(in the rows, 128 means zero)
Each path below is one point turned by a fixed rotation once a step. After each direction that follows a path, write how fast that rotation turns it, in degrees per step (0 if it stays still).
Each turn is a multiple of 5 degrees from 10 to 175, or 0.
Each row of a path follows its step; steps can be skipped.
Path 1:
step 1: [133 127 142 109 125 137 120 123 129 129 112 124 132 132 122 112 121 141
 145 116 130 128 134 125 131 126 116 124 116 128 136 141 129 131 130 148
 121 134 119 124 130 137 132 126 132 141 138 134 123 126 132 129 124 124
 118 132 115]
step 3: [122 141 122 140 126 138 120 124 122 124 125 139 141 127 134 126 118 131
 132 136 138 131 129 117 124 137 112 135 130 123 110 128 124 130 117 141
 127 122 123 127 130 138 135 136 143 139 113 131 132 132 128 130 137 139
 122 146 127]
step 4: [124 132 130 131 115 137 114 126 125 129 129 123 138 130 118 114 112 119
 141 140 134 123 121 128 131 135 117 129 133 125 131 131 130 122 127 142
 119 127 129 143 139 133 150 133 141 133 131 132 135 122 120 130 128 142
 111 119 131]
step 5: [120 137 141 123 121 125 129 138 122 129 116 131 141 129 135 125 112 134
 135 132 125 124 127 142 127 130 116 124 136 137 133 129 131 120 117 138
 127 142 125 141 144 133 136 127 126 127 136 133 148 134 120 140 116 119
 117 128 122]
step 6: [124 140 141 125 118 121 136 136 127 122 121 130 132 122 132 125 120 141
 134 127 126 124 124 131 134 134 123 137 142 129 127 126 135 127 115 141
 127 128 132 133 135 153 123 129 136 126 109 129 115 144 114 135 131 112
 122 133 124]
step 8: [134 122 129 130 114 121 114 129 123 124 116 130 124 127 140 115 113 126
 131 111 138 122 130 134 113 133 123 122 135 143 124 131 121 131 132 122
 115 135 116 131 133 132 148 115 140 128 123 134 123 129 124 133 121 132
 115 130 131]
step 11: [113 127 129 130 123 126 112 135 121 137 127 122 121 129 136 122 136 133
 135 131 130 131 131 134 122 113 108 120 137 132 126 126 129 122 120 139
 131 131 120 138 124 139 138 122 135 116 141 136 120 129 116 126 134 132
 116 147 141]
step 12: [127 134 139 113 119 117 125 138 116 137 113 141 118 127 126 122 126 135
 145 119 134 130 127 123 133 132 124 127 129 123 123 127 115 129 123 134
 128 135 116 145 140 128 135 124 136 134 142 130 118 132 122 116 141 124
 118 140 134]
step 13: [126 136 146 108 120 121 118 124 130 128 120 135 130 129 133 126 132 128
 139 132 136 127 133 111 121 134 121 132 128 122 127 135 114 132 123 132
 139 129 130 129 137 137 144 125 131 122 139 121 115 146 136 141 132 128
 125 124 113]
step 14: [121 130 132 138 127 122 111 116 121 133 122 123 125 123 138 130 132 128
 135 134 138 124 132 122 127 142 122 116 127 131 107 127 118 138 121 134
 125 140 140 131 124 149 140 128 133 116 128 123 126 129 126 138 123 127
 123 139 112]
step 15: [129 131 133 136 126 142 119 125 115 126 126 113 122 120 119 127 129 120
 135 133 124 129 126 125 135 152 111 122 133 132 117 131 128 131 125 130
 134 145 122 133 133 130 143 130 144 138 130 137 114 127 123 125 120 122
 119 145 129]
Directions:
[126 129 125 129 127 127 127 130 124 128 129 130 127 126 131 127 128 129
 129 127 129 132 130 130 127 129 131 125 132 131 124 127 130 131 123 125
 129 127 128 127 128 128 126 128 123 129 128 128 129 128 126 126 123 127
 126 132 128] -> 120
[131 128 130 125 125 126 126 130 130 128 130 131 130 128 129 127 126 127
 127 126 132 124 125 126 127 128 129 126 126 126 129 128 131 128 126 125
 129 128 129 132 132 126 130 127 126 127 128 127 130 126 133 125 127 133
 126 127 126] -> 85
[129 131 128 127 127 126 131 130 129 127 126 124 126 125 129 129 129 123
 129 129 125 126 126 127 126 129 129 125 130 129 129 127 128 130 129 125
 127 131 132 127 132 132 130 127 128 130 126 128 127 124 130 130 128 123
 130 128 126] -> 45
[126 131 129 128 129 130 130 127 130 127 126 126 134 130 129 127 124 126
 128 127 127 126 130 130 131 130 129 130 133 123 126 131 129 125 128 127
 126 127 126 127 128 129 128 132 126 128 123 132 131 125 127 128 125 129
 127 126 127] -> 25
Path 2:
step 0: [125 120 134 121 127 128 113 124 123 116 126 137 122 119 114 124 131 143
 123 122 136 129 107 139 124 127 122 138 130 134 115 125 124 127 130 135
 123 134 122 148 128 118 125 121 121 138 123 107 135 121 123 120 119 112
 140 125 109]
step 1: [136 131 134 116 116 141 122 130 122 120 119 119 128 120 121 125 112 129
 137 116 131 136 116 142 118 123 136 127 146 119 125 155 128 145 125 127
 136 125 130 123 125 123 141 130 117 133 136 121 122 129 113 130 138 132
 122 138 138]
step 2: [132 113 113 142 112 124 138 131 133 110 129 116 118 143 132 128 119 137
 130 127 147 119 127 125 133 136 141 133 126 127 126 126 111 131 134 134
 123 132 133 140 125 127 126 144 125 137 121 130 112 119 122 137 141 143
 123 133 120]
step 3: [141 132 131 135 137 111 126 126 118 118 139 132 126 131 128 111 130 136
 125 138 144 150 124 123 129 124 153 126 126 146 130 126 115 125 135 127
 136 126 131 116 140 130 134 109 126 123 129 117 117 127 131 123 141 117
 129 128 130]
step 7: [124 132 112 138 125 123 137 130 134 145 139 129 137 122 121 141 119 133
 124 135 117 128 130 126 140 120 136 144 122 126 119 125 118 129 129 115
 145 141 142 140 144 127 144 112 134 120 129 115 127 128 132 132 119 119
 116 126 136]
step 8: [121 130 133 135 118 123 124 120 134 119 113 117 136 133 115 109 124 132
 139 120 114 124 137 117 134 114 127 137 128 124 125 128 127 122 127 134
 141 126 113 135 117 127 136 118 128 125 108 134 150 140 144 132 129 122
 123 123 133]
step 9: [132 142 119 139 127 127 144 133 133 121 124 121 133 130 143 128 121 117
 127 117 128 129 137 132 132 121 121 136 127 116 138 151 142 120 123 132
 135 130 121 112 120 146 114 126 151 122 124 126 124 112 128 121 125 125
 118 127 136]
step 10: [119 137 122 127 125 117 130 124 134 139 138 130 121 139 123 134 129 115
 119 122 126 123 129 141 133 125 136 122 108 113 125 110 133 107 150 128
 128 130 127 129 123 135 113 119 129 138 129 122 123 133 138 135 131 140
 135 108 131]
step 11: [125 134 129 118 136 120 126 137 120 146 121 142 118 119 137 120 126 122
 128 126 114 121 136 113 121 125 123 134 128 119 118 122 139 127 113 122
 132 128 114 126 136 129 133 108 136 124 123 115 112 144 132 134 134 128
 146 138 132]
step 13: [135 143 137 125 139 126 130 119 134 125 129 129 109 121 122 133 103 127
 128 114 125 126 137 139 125 118 115 127 139 140 116 141 138 113 139 131
 140 125 132 133 123 119 120 134 121 130 143 141 110 123 128 129 133 129
 129 130 134]
step 14: [123 118 128 121 123 129 132 135 137 135 127 126 117 131 135 137 116 130
 112 138 130 128 130 117 118 138 152 141 140 134 109 116 138 130 130 127
 139 108 126 127 120 139 118 139 131 136 123 135 118 133 118 137 135 132
 123 115 127]
Directions:
[129 129 128 131 127 131 129 132 128 130 125 128 128 129 131 127 129 129
 129 127 127 128 129 129 129 129 130 132 129 125 127 129 131 131 125 126
 128 123 130 127 135 129 124 134 129 128 127 127 127 129 128 128 126 126
 129 130 130] -> 145
[130 130 127 125 124 130 125 130 127 130 134 130 127 130 129 128 130 125
 125 129 131 127 127 130 127 125 126 124 132 124 126 127 130 127 126 128
 124 130 125 127 131 130 127 127 128 129 127 127 131 128 130 128 127 127
 130 129 126] -> 65
Path 3:
step 0: [131 135 116 127 138 133 115 117 116 121 130 127 131 138 134 125 127 125
 126 125 148 128 116 134 134 121 132 138 131 130 122 130 125 119 123 123
 139 139 117 121 122 122 115 114 128 132 125 136 118 122 124 120 124 133
 133 125 145]
step 1: [130 117 129 115 144 124 136 134 124 122 120 137 128 140 124 125 124 123
 110 122 128 113 131 135 125 138 139 137 139 127 137 137 122 135 131 126
 136 131 130 127 113 128 127 126 137 132 123 127 137 124 126 113 132 142
 133 132 132]
step 3: [141 145 117 117 122 134 126 127 117 127 120 130 134 151 133 120 130 121
 111 130 124 113 135 137 132 136 123 136 130 129 128 124 124 136 128 126
 125 142 134 128 126 125 125 131 131 140 126 133 130 132 128 113 122 140
 132 127 126]
step 4: [128 125 129 126 148 126 121 127 125 113 136 134 130 126 135 129 127 132
 128 127 120 122 120 136 132 124 144 134 130 142 137 121 123 143 129 133
 125 132 142 129 127 121 131 130 119 133 121 123 117 123 127 112 127 139
 126 106 124]
step 9: [129 130 128 130 133 125 119 127 115 122 127 134 119 135 138 128 128 124
 133 116 120 121 130 134 120 117 139 117 132 138 122 114 128 140 134 122
 133 130 148 118 125 114 125 133 133 137 117 125 126 133 120 127 131 133
 130 112 132]
step 10: [136 135 120 137 127 124 120 123 123 129 130 126 134 136 136 135 133 114
 122 130 131 124 110 128 130 143 134 133 128 136 128 131 131 127 124 129
 140 146 133 138 141 111 122 125 137 126 119 123 129 130 129 117 120 141
 136 128 127]
step 11: [123 129 121 127 149 118 129 131 123 121 133 124 126 133 133 125 134 129
 116  99 133 118 127 135 127 133 139 129 137 121 122 120 125 134 124 129
 135 124 136 127 126 125 131 134 130 127 115 128 124 135 136 131 137 140
 140 117 121]
step 12: [120 123 118 126 124 122 128 129 112 122 129 130 137 125 143 132 124 127
 125 125 148 132 124 135 129 125 131 125 128 140 115 136 123 124 124 134
 143 143 128 129 134 122 115 128 141 136 118 129 126 129 113 124 132 137
 123 121 134]
step 13: [132 126 121 127 141 133 122 125 115 130 131 136 130 134 126 113 133 113
 113 115 128 121 128 132 133 129 135 146 146 128 113 143 134 129 122 126
 133 135 131 122 122 125 140 119 128 131 125 133 127 128 132 124 132 139
 138 131 133]
step 14: [127 119 127 119 134 131 126 130 126 116 116 132 121 124 124 136 121 134
 130 118 131 125 119 141 116 131 132 127 137 140 124 123 127 137 127 122
 137 132 134 123 120 109 117 127 137 135 126 139 125 121 116 124 138 143
 127 118 137]
step 15: [147 125 119 128 131 133 126 133 115 127 130 128 142 140 132 126 132 108
 123 131 131 125 125 118 140 137 140 128 128 132 125 122 121 127 121 119
 129 141 137 119 128 120 122 128 135 135 121 136 135 117 127 123 128 141
 141 132 134]
Directions:
[126 128 129 126 131 126 126 125 131 123 129 128 127 128 130 129 133 125
 130 132 124 126 125 128 123 129 127 134 130 127 128 132 130 128 127 128
 129 131 129 131 126 129 130 126 129 128 130 126 127 128 130 126 125 127
 127 128 129] -> 115
[124 127 128 129 129 128 131 130 128 127 126 133 127 127 129 124 130 134
 130 126 129 124 127 127 125 128 129 128 129 130 132 128 128 128 131 129
 126 128 133 129 127 127 129 131 125 128 132 127 128 129 125 129 131 127
 133 127 129] -> 145
[129 128 129 130 132 124 128 126 128 125 129 127 130 131 130 128 127 129
 128 128 130 128 124 123 129 131 128 127 125 125 131 128 128 124 129 126
 129 125 124 129 127 129 125 130 127 125 123 127 128 130 128 128 126 127
 130 124 128] -> 65
[130 125 128 127 126 126 126 130 128 127 128 128 128 130 125 131 129 128
 123 132 128 130 129 128 130 130 130 127 130 127 128 131 129 130 126 127
 129 127 132 124 129 131 132 131 124 125 128 125 124 127 128 129 130 126
 132 127 130] -> 155
[128 128 128 124 126 128 123 130 129 128 129 130 128 122 132 132 127 131
 130 129 128 129 129 128 127 124 132 129 123 129 128 129 131 130 128 126
 128 126 127 130 128 128 126 130 129 129 124 127 130 127 129 130 130 131
 129 128 132] -> 145
[127 127 128 124 127 126 127 126 128 130 129 126 126 133 126 127 124 131
 127 128 127 124 127 130 123 126 127 130 128 126 128 126 126 133 128 126
 129 128 125 129 126 130 130 130 127 125 128 129 129 130 128 131 131 131
 127 127 126] -> 140
